In the data rows, zero lies at 4.5, halfway between 4 and 5.
Every row has a hidden score. In each pair, how much higher is the second row's than the first's? 6 means about the same, 12 much higher and 0 much lower.
4 5 4 6 5 3 5 4
7 5 7 3 5 5 7 5: 6
2 2 3 4 5 1 4 4
3 2 4 4 2 2 3 4: 5
1 6 5 5 3 5 5 5
4 5 3 3 4 5 2 5: 12
4 2 4 4 3 2 4 4
5 5 4 5 6 6 5 2: 5
6 4 5 6 6 6 6 5
4 2 4 4 3 1 4 5: 10
3 2 4 3 2 3 4 4
2 5 4 5 5 3 5 5: 6
6 4 8 7 4 4 6 8
3 5 5 8 5 5 5 6: 4
4 7 1 5 7 5 3 2
4 4 5 7 8 4 5 5: 1
3 4 5 5 3 3 5 5
6 4 8 6 3 5 7 8: 4
4 6 5 4 4 5 5 4
3 5 6 5 2 7 4 6: 0
2 4 4 7 5 4 5 4
5 6 3 3 6 7 3 3: 11
5 6 4 5 7 5 5 2
6 6 5 3 6 7 5 4: 4
4 7 3 5 6 7 3 4
4 5 3 6 6 4 5 2: 7
4 6 3 5 6 7 3 4
3 3 3 2 1 3 3 3: 7
5 3 5 3 2 3 4 4
4 4 5 4 5 4 5 5: 4
7 1 7 2 1 2 5 6
5 5 5 6 6 5 6 5: 3
3 5 3 6 5 5 5 2
6 4 6 5 7 5 5 5: 8
2 2 3 4 4 3 4 3
2 5 3 6 6 4 5 2: 6
1 5 1 2 4 5 2 3
4 6 1 4 8 5 3 2: 11
4 5 3 4 4 6 5 3
2 5 3 6 3 3 4 5: 6
2 7 2 4 7 6 3 3
5 6 4 3 6 5 5 3: 8
2 5 2 5 5 5 2 3
9 4 7 5 7 4 7 6: 11
4 3 5 4 2 2 4 5
3 6 2 3 4 7 2 4: 5
6 4 5 3 5 5 5 3
7 4 8 4 2 3 6 8: 5
6 2 5 2 2 2 4 5
4 4 5 6 7 5 5 5: 0
5 4 6 5 1 2 6 7
1 5 2 2 3 6 2 2: 3
5 5 6 5 5 6 6 6
2 6 5 8 8 8 6 3: 1
4 6 6 6 4 7 4 6
2 2 4 4 1 2 4 5: 8
3 5 4 6 6 4 5 2
4 4 5 7 4 3 4 6: 6
3 6 3 5 5 4 5 3
2 4 3 6 4 4 4 5: 3
6 4 3 4 7 5 4 1
5 1 6 5 1 1 5 8: 2
5 6 2 4 7 6 4 2
4 4 4 5 5 4 5 3: 3
4 5 5 5 3 3 5 5
4 5 3 5 7 6 5 2: 5
2 6 2 4 5 5 2 3
5 2 3 3 2 2 4 4: 9
6 3 7 8 5 4 6 7
7 3 9 7 5 5 7 9: 4
7 1 7 3 1 1 6 7
3 7 4 6 5 9 5 2: 0
5 4 7 6 6 3 6 7
5 7 3 4 6 7 3 4: 8
4 4 4 5 5 5 4 3
6 4 7 7 4 5 6 8: 4
4 7 3 5 5 7 3 6
5 2 4 1 1 2 3 4: 10
3 6 2 4 5 6 4 3
4 1 5 3 2 0 5 6: 8
4 5 4 5 5 4 5 5
3 5 4 8 6 5 5 4: 3
4 6 3 6 6 8 4 4
6 6 7 5 4 6 7 7: 6
6 5 3 4 6 8 3 3
6 4 4 5 7 4 5 2: 9
3 1 4 3 3 2 4 3
5 6 6 4 4 7 5 5: 4
5 5 5 3 5 4 5 4
5 5 5 5 5 5 6 4: 4
4 6 6 5 4 5 6 5
3 5 3 7 6 5 5 3: 7
5 5 3 1 5 6 2 4
7 3 7 4 5 4 7 7: 3
5 2 6 4 3 0 5 7
6 5 6 4 6 4 5 6: 5
6 1 7 3 1 1 5 7
5 4 4 5 7 4 5 3: 7
5 6 2 3 5 7 4 3
3 6 2 1 4 6 2 3: 6
1 5 1 2 3 5 2 2
4 6 3 4 5 7 4 4: 6
3 7 2 3 5 7 2 2
3 4 5 6 3 4 5 7: 2
6 5 5 4 5 5 5 3
8 2 8 7 5 5 7 8: 2
6 4 6 3 5 4 5 5
5 6 2 2 4 5 1 3: 10
5 6 3 4 5 5 6 2
8 4 7 5 5 4 6 6: 7
4 7 4 6 7 9 5 1
5 6 5 6 7 8 5 4: 7
2 4 5 8 6 6 5 5
3 2 4 4 2 2 4 5: 12
8 1 7 3 1 2 6 6
4 4 5 6 6 4 5 3: 3
3 5 5 7 4 6 5 5
3 6 2 4 8 6 3 4: 12
3 5 1 0 4 6 2 3
2 5 1 1 3 5 1 2: 6
5 5 5 5 7 5 6 2
7 6 5 3 7 8 4 2: 7
5 5 4 4 6 4 5 4
6 5 2 3 7 6 3 3: 8
5 5 5 4 3 4 4 5
3 4 7 7 1 2 6 8: 0
1 5 2 5 5 4 4 6
5 0 6 4 2 1 6 7: 8
6 4 4 3 6 5 5 2
2 5 3 6 5 5 5 3: 0
6 5 3 1 6 7 2 2
6 7 6 4 6 7 6 4: 2
6 6 5 3 7 7 5 3
4 2 5 2 2 2 5 5: 5
6 5 4 4 6 6 5 2
4 4 4 5 7 4 5 4: 5
2 6 3 6 5 5 5 2
3 7 2 0 3 6 2 3: 10
6 5 4 4 7 5 5 3
8 5 8 3 5 6 5 5: 4
5 5 7 6 6 5 7 5
2 7 2 4 6 6 2 3: 9
8 4 7 5 5 4 7 6
3 5 2 1 3 6 2 3: 4
8 4 6 5 4 4 5 6
6 1 7 3 0 1 5 7: 4
7 4 6 5 4 4 5 5
8 3 7 4 6 4 7 6: 6
4 7 2 3 7 6 2 3
2 5 2 4 5 5 3 4: 1
3 2 4 3 3 1 3 4
3 1 6 5 1 0 4 6: 3
4 5 5 6 4 5 6 6
3 7 2 4 7 6 3 2: 10
8 4 7 4 4 4 5 5
6 4 8 7 4 5 6 7: 0
4 6 2 2 2 5 1 4
5 7 5 3 7 7 5 2: 3
4 6 1 4 8 6 3 2
3 6 1 6 7 6 4 3: 3
6 6 5 4 5 5 6 3
6 5 4 5 8 5 4 2: 8
2 6 3 6 7 6 4 4
4 6 4 5 3 5 5 5: 8
6 3 6 7 5 3 6 6
6 4 5 6 5 6 5 5: 5
4 4 6 8 6 4 5 4
5 5 5 4 5 4 5 5: 10
8 6 8 4 5 6 6 6
4 5 5 6 4 6 4 5: 2
7 4 5 4 7 5 5 4
7 3 8 4 3 3 6 8: 3
5 1 6 3 1 1 5 7
2 6 2 6 7 7 3 5: 2
6 6 5 4 7 7 6 4
4 4 7 8 5 4 6 7: 2
3 6 2 1 3 6 0 2
6 3 7 4 1 2 5 6: 5
5 6 6 5 4 7 5 5
5 7 5 3 6 8 5 2: 8
7 6 8 4 5 6 6 4
4 3 8 7 3 2 6 9: 3
2 5 3 6 5 4 4 3
6 3 7 5 3 3 6 7: 7
4 7 5 7 6 9 6 4
3 1 4 3 3 2 3 5: 12
4 4 4 5 4 4 5 5
3 1 3 3 3 1 3 3: 9
6 5 4 3 5 5 5 4
6 6 6 3 8 7 6 4: 3
7 1 6 2 2 1 4 5
7 1 7 3 2 1 5 7: 4
6 6 2 3 8 6 3 3
4 6 5 3 4 7 5 4: 0
2 6 1 4 7 5 3 3
2 7 2 5 6 6 2 4: 4
5 6 2 5 7 7 2 4
7 5 5 2 4 4 5 4: 8
5 5 5 3 5 4 4 4
5 2 4 2 2 2 4 4: 7
4 5 5 6 6 4 5 4
3 6 5 7 6 9 5 3: 0
3 4 4 6 6 4 6 4
4 5 4 6 6 4 5 4: 9
6 7 2 2 7 7 3 2
2 5 1 2 4 6 3 3: 0
4 1 6 4 2 1 5 7
7 5 6 4 7 7 6 4: 7
6 5 5 4 5 4 5 5
6 2 6 1 1 1 4 6: 7
4 6 2 4 8 5 3 2
4 6 6 5 3 7 6 6: 0
4 6 2 1 4 6 2 2
7 3 7 5 4 4 6 6: 3
5 3 4 2 2 3 4 5
4 4 4 5 6 4 5 4: 4
7 3 9 7 5 4 6 8
5 5 4 4 6 5 5 2: 9
4 6 5 5 7 6 6 4
6 2 5 3 2 2 4 4: 11
2 4 2 6 7 5 5 2
1 4 3 6 4 4 4 4: 4
5 5 4 4 7 5 6 2
5 6 4 6 7 7 5 3: 4
5 5 5 5 6 4 5 4
4 3 7 8 5 3 6 8: 1
8 3 9 5 3 2 5 7
5 5 5 3 5 4 4 5: 5
4 4 6 6 5 3 5 7
5 6 6 4 7 8 5 4: 4
2 7 1 4 6 5 2 3
6 6 5 5 5 6 5 5: 5
4 6 5 4 4 6 5 5
3 4 4 4 4 3 4 6: 8
4 6 4 5 4 5 6 3
6 6 4 4 5 5 4 4: 10
3 6 5 6 5 5 5 7
6 4 8 6 2 4 6 9: 6
3 4 5 6 4 4 4 6
4 5 5 5 2 4 5 6: 7
5 2 5 3 2 1 4 5
3 1 4 4 3 1 3 5: 4
4 7 5 6 7 9 5 3
4 3 4 2 1 2 4 6: 12
6 7 3 2 7 6 3 2
5 4 5 6 5 4 5 4: 0
4 4 6 5 2 4 4 6
3 7 3 5 8 5 4 3: 10
5 4 6 7 4 3 7 7
4 5 4 6 7 4 7 3: 7
6 6 5 5 5 5 5 4
3 2 4 4 3 1 4 5: 5
5 5 4 5 7 5 5 3
3 6 1 4 7 5 3 2: 7
4 4 3 2 2 3 3 3
4 3 5 3 2 2 4 4: 4
3 7 5 8 7 9 5 4
7 3 7 5 2 3 6 8: 12
4 5 6 7 5 6 6 5
5 6 6 4 5 6 6 5: 9
4 4 8 8 5 4 7 9
6 5 6 5 5 4 6 5: 12
4 5 4 4 3 5 5 4
6 3 5 5 6 6 5 5: 6
4 5 3 5 6 4 5 3
2 6 4 5 7 6 3 6: 2
5 5 4 4 4 4 5 5
5 6 5 5 6 6 4 3: 4
4 8 2 5 5 7 4 3
5 6 5 3 4 4 4 5: 8
1 4 3 7 4 4 5 4
2 6 2 6 6 6 3 4: 9
2 5 5 5 3 3 4 5
7 4 5 4 5 5 4 3: 11
6 5 7 5 6 4 6 5
2 4 4 6 4 4 5 3: 2
5 6 2 2 7 6 3 3
5 7 5 6 7 7 6 5: 0
4 5 4 5 7 6 5 3
2 6 2 7 6 6 3 5: 5
3 5 4 4 5 4 5 4
6 3 7 4 2 3 6 8: 6
2 6 1 4 4 5 1 4
6 6 2 2 7 6 2 2: 11
5 1 4 2 2 2 4 3
5 4 5 4 7 3 5 4: 6
5 4 8 9 5 4 6 8
4 7 1 3 6 6 4 3: 12
8 3 8 5 4 3 5 7
6 4 8 6 4 4 6 8: 2
7 3 8 5 2 3 5 7
6 4 6 6 5 5 5 6: 5
5 5 6 6 5 6 6 6
3 6 2 4 5 5 4 1: 10
5 6 3 2 5 6 2 4
4 6 4 4 5 5 5 3: 3
6 5 4 5 6 5 5 2
1 7 3 8 5 8 6 3: 0
2 5 2 6 7 7 3 4
4 1 4 3 2 1 4 4: 11
5 1 6 4 1 1 4 6
6 5 4 4 5 5 5 4: 7
4 5 6 5 5 6 6 5
5 2 4 2 2 2 3 5: 12
3 7 5 4 3 7 5 5
8 3 9 7 6 3 6 7: 12
4 6 2 0 3 7 2 1
5 4 5 5 4 5 4 5: 4
3 6 2 4 8 5 2 3
3 7 5 6 5 8 6 3: 0
5 2 4 2 2 2 4 5
3 6 3 4 4 7 3 4: 1
4 5 5 5 4 7 5 6
5 4 5 4 4 4 5 5: 11
4 4 4 6 6 3 5 4
2 6 3 7 6 6 4 6: 1
4 2 3 2 2 3 4 2
6 4 7 4 1 3 5 8: 5
2 2 4 4 3 1 3 5
5 6 5 4 5 4 5 5: 8
2 6 2 5 3 4 2 5
6 2 4 3 3 3 5 4: 8
5 5 4 4 5 5 4 2
7 5 5 3 4 4 5 4: 9
4 5 4 5 5 4 5 5
5 5 5 6 4 6 4 4: 4
5 2 4 1 1 1 3 4
5 5 5 6 5 6 6 6: 0
5 2 4 2 3 3 5 3
6 5 5 6 5 5 6 5: 5
3 4 4 6 8 5 5 2
6 5 5 3 5 4 4 3: 12
5 4 5 6 4 6 5 5
6 5 5 4 3 5 5 5: 10
5 1 4 1 2 3 4 4
5 7 4 5 7 7 6 4: 4
5 6 4 3 4 5 4 3
2 5 2 2 4 5 1 3: 4
6 4 6 4 4 4 7 6
2 6 3 4 3 6 3 4: 3
6 1 7 2 2 2 4 7
4 6 4 3 5 5 5 3: 5
6 5 5 5 5 5 5 5
0 5 3 7 4 4 4 4: 0
9 3 8 5 5 4 6 6
7 2 7 5 2 3 6 8: 3
3 6 5 6 5 3 5 6
4 5 4 6 8 4 5 2: 8
2 4 3 6 5 4 5 1
5 3 8 8 5 4 6 9: 4
4 6 6 5 4 6 4 5
4 7 2 2 5 6 3 3: 12
6 6 2 2 7 7 2 3
5 1 5 4 2 1 4 6: 3
2 6 2 6 4 5 2 5
3 2 4 4 2 2 4 6: 6
4 6 6 6 6 9 6 4
6 3 6 6 3 2 6 7: 12
6 1 6 3 0 1 4 8
3 6 2 1 2 6 2 5: 4
2 7 2 6 6 6 3 5
3 5 3 6 7 5 4 2: 7
6 5 5 4 4 4 4 4
8 3 7 4 5 3 6 5: 7
6 6 6 4 7 7 5 3
6 2 5 2 3 3 3 4: 9
9 3 7 5 6 3 6 6
4 3 7 7 3 2 5 8: 0
4 5 3 5 7 4 5 1
4 7 1 3 6 7 3 0: 6
6 5 4 5 8 6 7 2
7 1 6 2 2 0 5 6: 11
2 6 1 4 4 5 1 3
8 6 8 5 5 5 6 6: 7
2 6 1 5 8 5 3 2
6 1 3 3 2 2 4 3: 9
4 5 5 6 6 4 5 6
7 1 6 3 1 1 4 7: 11
5 5 6 6 5 6 5 6
3 6 5 6 5 5 5 5: 6
3 6 2 4 5 4 2 4
5 5 2 4 7 7 3 3: 5
6 5 7 5 5 6 5 6
5 4 4 5 7 4 5 4: 9
3 6 1 1 3 7 2 2
5 4 6 4 2 4 4 5: 5
5 5 7 7 5 5 7 7
6 2 5 3 4 2 3 4: 12
5 5 6 6 4 2 6 6
6 4 5 4 5 4 6 5: 6
3 6 2 3 4 5 2 4
4 6 4 6 6 7 4 3: 2
5 2 7 5 2 1 5 9
8 3 8 5 3 3 6 8: 8
7 5 5 4 6 5 5 4
6 6 6 4 4 6 6 6: 2
4 5 5 6 7 5 6 4
4 4 5 7 6 4 5 5: 6
5 2 4 2 2 2 4 4
3 5 4 7 5 4 5 3: 1
4 7 5 7 7 8 5 4
5 4 7 8 5 3 7 8: 8
6 5 4 4 5 6 5 3
6 3 7 6 2 3 5 9: 4
8 2 8 5 4 2 6 8
4 5 5 4 3 4 4 6: 3
8 4 7 3 5 3 7 5
6 4 4 5 7 5 6 4: 3
7 1 7 2 1 1 4 6
3 5 3 6 6 5 5 2: 1
2 4 5 5 2 3 4 5
4 5 2 3 4 6 2 3: 11
4 4 3 6 8 5 5 1
5 7 5 5 6 9 6 3: 2
4 6 6 6 4 5 7 7
7 4 7 5 3 3 7 8: 11
3 7 5 7 5 8 5 2
4 5 3 4 5 5 6 2: 12
3 5 2 1 3 6 2 3
6 4 7 6 6 5 6 7: 4
5 2 4 3 1 2 4 4
7 3 7 4 2 3 6 7: 5
4 2 4 3 3 3 4 4
5 4 5 4 5 4 4 5: 7
7 3 8 6 5 4 6 7
5 3 5 3 2 3 4 5: 8
6 1 7 3 1 1 6 7
5 6 3 4 7 7 4 5: 6
5 6 6 4 4 6 5 4
5 6 5 4 2 7 4 4: 5
5 2 7 7 3 4 6 8
3 5 2 5 7 5 3 3: 11
How far apart are the two rows of each pair, measured in a hidden way? 0 means very close, and 15 very far.
6 7 2 5 3 4 3 6
8 2 4 1 4 6 6 3 ~ 10
5 5 4 6 3 3 4 6
5 3 6 3 8 6 4 4 ~ 7
5 6 3 5 3 3 4 6
2 7 3 6 4 5 6 3 ~ 9
4 3 5 4 8 7 3 5
4 1 7 4 7 5 5 3 ~ 4
6 6 4 5 3 3 3 6
2 7 3 6 3 4 6 4 ~ 9
5 6 2 4 3 5 3 6
5 8 1 5 4 5 2 6 ~ 2
2 5 5 6 3 3 7 3
4 2 6 3 7 6 5 3 ~ 4
5 3 5 3 8 7 3 5
2 5 6 7 3 2 7 3 ~ 5
3 3 6 2 6 6 7 2
8 2 5 1 4 6 5 4 ~ 9
5 2 6 3 8 7 3 5
1 7 3 6 3 4 6 3 ~ 11
4 6 3 5 3 4 4 5
4 3 5 4 8 7 3 5 ~ 9
6 7 2 4 4 5 2 6
5 5 5 7 3 2 4 5 ~ 6
3 6 4 6 3 3 6 4
5 6 2 3 4 6 4 5 ~ 4
5 3 6 3 8 7 3 5
4 3 5 2 6 7 7 2 ~ 13
5 7 2 4 4 5 2 6
4 8 2 5 4 6 3 6 ~ 2
4 5 5 6 3 3 4 5
5 3 6 3 7 7 4 5 ~ 4
5 3 5 3 7 6 3 5
4 2 8 4 6 4 6 3 ~ 5
6 7 2 5 3 4 3 6
3 2 7 5 5 4 7 3 ~ 13
1 4 7 7 4 2 7 3
3 3 5 3 6 6 7 2 ~ 8
1 4 7 7 4 2 7 3
2 7 3 5 4 4 6 4 ~ 8
4 3 6 4 8 7 3 5
2 3 7 7 4 2 7 3 ~ 5
6 6 2 4 4 5 1 7
1 4 7 7 4 2 7 3 ~ 14
6 6 2 4 3 4 3 6
6 5 3 5 3 3 4 6 ~ 2
4 4 6 3 5 6 7 2
5 6 2 5 3 4 3 6 ~ 13
6 5 4 5 3 3 4 6
5 2 6 3 7 6 5 4 ~ 8
2 5 6 7 4 3 7 3
5 6 4 5 3 3 4 5 ~ 8
5 5 5 6 3 3 4 6
4 5 5 7 3 3 5 5 ~ 2
4 7 2 4 3 5 3 5
2 4 6 7 3 2 7 3 ~ 9
3 8 2 5 3 4 4 5
9 2 4 1 4 6 5 4 ~ 4
8 2 4 0 4 6 5 4
3 4 5 3 5 6 8 2 ~ 9
5 4 5 3 7 6 3 5
2 5 5 7 3 2 6 4 ~ 2
6 6 2 4 3 4 3 6
5 3 6 3 7 6 5 3 ~ 11
4 3 5 3 8 7 3 5
5 3 5 3 7 6 4 5 ~ 2
3 4 5 3 5 6 7 1
3 2 8 6 5 3 7 3 ~ 11
1 3 7 7 4 2 7 3
4 3 5 3 8 7 3 5 ~ 4
6 5 4 5 3 3 4 6
3 7 3 5 3 4 5 4 ~ 7
2 3 7 7 4 2 7 3
5 1 7 3 7 6 5 4 ~ 1
8 3 4 2 4 6 5 5
5 7 2 4 4 6 3 5 ~ 2
7 4 3 1 4 6 5 4
6 5 3 5 3 3 3 6 ~ 11
5 5 4 6 3 3 4 5
6 5 4 6 3 3 3 6 ~ 3
8 2 4 1 4 5 6 4
5 3 5 3 8 7 3 5 ~ 12
5 5 5 6 3 3 4 6
5 5 5 7 3 2 3 6 ~ 3
2 3 7 7 4 2 7 3
6 5 3 3 4 5 4 5 ~ 11
5 2 6 3 7 6 6 3
1 4 7 8 4 2 7 3 ~ 5
5 3 6 4 8 7 3 5
5 6 4 5 3 3 4 5 ~ 9
3 2 8 5 6 4 6 3
1 4 7 7 4 2 7 3 ~ 2
6 6 4 5 3 3 3 6
2 5 6 6 3 2 7 3 ~ 10
6 6 3 4 4 5 3 7
4 8 2 5 4 5 3 6 ~ 2
4 2 6 3 7 6 6 3
4 7 2 4 4 6 4 5 ~ 9
2 5 5 7 3 3 6 4
6 7 2 5 3 4 3 6 ~ 9
2 6 5 6 3 3 7 3
5 5 4 6 3 3 4 5 ~ 8
5 5 4 6 3 4 4 5
5 3 5 3 8 6 3 5 ~ 6
8 3 4 2 4 6 4 5
2 6 4 6 3 3 6 4 ~ 5
8 2 5 1 4 6 6 3
3 6 4 6 3 3 6 4 ~ 6
3 2 7 6 5 3 6 3
5 6 3 5 4 4 4 6 ~ 9
5 3 5 3 7 6 3 5
3 4 5 3 5 6 7 1 ~ 13
6 6 2 4 4 5 2 7
5 2 6 3 7 6 6 3 ~ 12
5 6 3 5 3 4 3 6
3 4 6 3 5 6 8 2 ~ 15
4 5 5 6 3 3 4 5
6 6 2 5 3 4 3 6 ~ 6
4 2 6 2 6 6 7 2
4 5 4 6 3 3 5 5 ~ 10
4 3 6 3 6 6 6 3
6 4 5 6 3 2 3 6 ~ 13
4 3 6 3 6 6 7 2
6 6 2 4 4 5 2 6 ~ 13
7 3 4 2 3 5 5 4
2 5 6 7 3 2 6 3 ~ 9
8 2 4 1 4 6 6 4
2 3 7 7 4 2 7 3 ~ 13
8 2 4 1 4 5 6 4
6 6 2 4 4 6 2 7 ~ 10
2 6 5 6 3 3 7 3
4 3 6 4 8 7 3 5 ~ 10
4 2 7 5 6 4 6 3
2 3 5 3 6 6 8 1 ~ 11
5 3 6 3 8 7 3 6
6 6 3 5 3 4 3 6 ~ 9
5 3 5 3 8 7 3 5
5 3 5 3 8 7 3 5 ~ 0
3 5 5 6 3 3 5 5
5 2 6 3 7 6 4 4 ~ 3
5 4 5 4 7 6 3 5
2 3 8 7 5 3 6 3 ~ 6
4 3 5 2 6 6 7 2
2 3 7 7 4 2 7 3 ~ 10
6 5 4 6 3 2 4 6
2 3 8 6 5 3 7 3 ~ 12
5 2 6 3 8 7 4 5
9 2 4 0 4 6 6 4 ~ 15
2 6 5 6 3 3 7 3
3 4 5 3 6 6 8 2 ~ 5
4 7 3 5 3 4 4 5
8 2 4 1 4 6 5 4 ~ 5
5 5 4 5 3 4 4 6
8 3 4 1 3 5 5 4 ~ 9
5 3 6 3 7 6 3 4
2 5 5 7 3 3 6 3 ~ 4
1 4 6 8 4 2 7 3
1 4 6 7 4 2 7 3 ~ 1
6 5 4 6 3 3 4 6
5 8 1 4 4 5 1 6 ~ 3
2 4 7 7 3 2 7 3
4 6 4 5 3 4 4 5 ~ 7
3 6 4 6 3 3 5 4
9 2 4 0 5 7 5 4 ~ 7
4 3 5 4 8 7 3 5
8 3 4 2 4 5 5 5 ~ 12
5 3 6 3 7 6 4 5
2 5 6 7 3 2 7 3 ~ 4
5 2 6 3 8 7 3 5
5 5 4 6 3 3 4 6 ~ 7
3 5 5 7 3 2 5 4
5 6 4 5 3 3 4 5 ~ 4
4 3 6 3 8 7 3 5
5 6 3 5 3 4 3 6 ~ 9
3 8 1 5 4 5 3 6
2 5 5 7 3 2 6 4 ~ 6
5 2 6 3 6 6 6 3
6 6 3 4 3 5 3 6 ~ 10
4 4 5 2 5 6 7 2
6 6 2 5 3 4 3 6 ~ 14
5 3 5 3 7 6 3 5
3 6 4 4 5 6 4 5 ~ 4
3 2 8 5 6 4 7 3
5 2 6 3 7 7 5 3 ~ 4
5 2 7 4 7 5 5 4
6 5 3 5 3 3 3 6 ~ 10
5 6 3 5 3 4 4 5
8 2 4 0 5 7 5 4 ~ 6
2 3 7 7 5 3 6 3
3 6 5 6 3 3 6 4 ~ 8
5 7 2 3 4 6 4 5
4 3 6 3 7 6 4 4 ~ 11
2 6 4 6 3 3 6 3
6 6 3 4 3 4 3 6 ~ 8
7 5 2 1 5 7 4 5
3 9 1 5 4 5 3 5 ~ 4
5 3 5 3 7 6 3 5
3 3 6 3 5 6 8 2 ~ 13
6 6 3 5 3 4 3 6
6 6 2 5 3 4 3 6 ~ 1
5 2 6 3 7 6 4 4
6 5 4 5 3 3 4 6 ~ 8
4 3 6 3 7 7 5 3
6 5 3 4 4 5 3 6 ~ 10
5 6 2 5 3 4 3 6
5 3 5 3 8 7 3 5 ~ 8
5 7 2 5 3 4 3 6
5 3 6 3 7 6 4 5 ~ 9
7 3 4 2 3 5 5 4
4 3 6 4 8 7 3 4 ~ 13
2 5 6 7 3 2 7 3
6 5 3 5 3 3 4 6 ~ 9
2 4 6 7 4 2 7 3
6 6 3 5 3 4 3 6 ~ 10
3 2 8 5 6 4 7 3
9 2 4 0 5 7 5 4 ~ 14
3 9 1 5 4 5 3 5
3 4 5 3 5 6 7 1 ~ 11
4 3 6 4 8 7 4 4
4 5 5 7 3 3 5 5 ~ 6
6 4 4 2 5 6 5 4
2 5 5 6 3 3 7 3 ~ 4
6 5 3 4 3 5 4 5
2 8 2 6 3 5 4 4 ~ 3
5 5 3 5 3 3 3 5
5 2 6 3 7 6 4 4 ~ 8
5 6 3 5 3 4 4 6
5 3 6 4 8 6 3 5 ~ 10
6 7 3 5 3 4 3 6
2 5 5 7 3 3 7 3 ~ 10
2 5 5 6 3 3 7 3
3 3 8 6 5 3 7 3 ~ 6
4 8 1 5 3 5 4 6
6 6 3 5 3 4 3 6 ~ 5
4 5 5 6 3 3 4 5
4 6 4 6 3 3 5 5 ~ 3
9 2 4 0 4 6 5 4
4 5 4 6 3 3 4 5 ~ 10
2 5 5 7 3 2 6 4
9 2 5 1 4 6 6 4 ~ 9
6 7 2 4 3 4 3 6
3 3 6 3 5 6 8 1 ~ 15
2 4 7 6 4 3 7 2
3 3 6 3 6 6 7 2 ~ 4
2 5 5 7 3 3 6 4
5 3 5 3 8 7 3 5 ~ 4
4 3 6 3 7 7 5 4
2 4 6 7 4 2 7 3 ~ 1
3 4 6 3 5 6 8 1
5 3 6 3 8 7 3 5 ~ 15
4 3 5 3 8 7 3 5
3 5 4 6 3 3 5 4 ~ 6
6 6 3 5 3 3 3 6
6 7 2 5 3 4 3 6 ~ 2
5 6 3 5 3 3 4 6
6 6 2 4 3 4 3 6 ~ 2
2 5 6 7 3 2 7 3
6 6 2 4 4 5 1 7 ~ 12
2 5 5 7 3 3 6 4
2 5 6 7 3 2 7 3 ~ 2
6 5 4 6 2 2 3 6
6 7 2 4 4 5 1 7 ~ 2
6 6 2 4 3 5 3 6
6 5 4 5 2 3 4 6 ~ 2
4 3 5 3 7 6 3 5
2 5 5 7 3 3 6 4 ~ 3
7 3 4 2 4 5 5 4
6 5 4 5 3 3 4 6 ~ 7
5 3 6 4 7 7 3 5
2 4 6 6 4 3 7 2 ~ 8
2 3 8 7 5 3 7 3
3 3 6 2 6 6 7 2 ~ 10
3 2 8 5 6 4 7 3
6 6 2 5 4 4 3 6 ~ 13
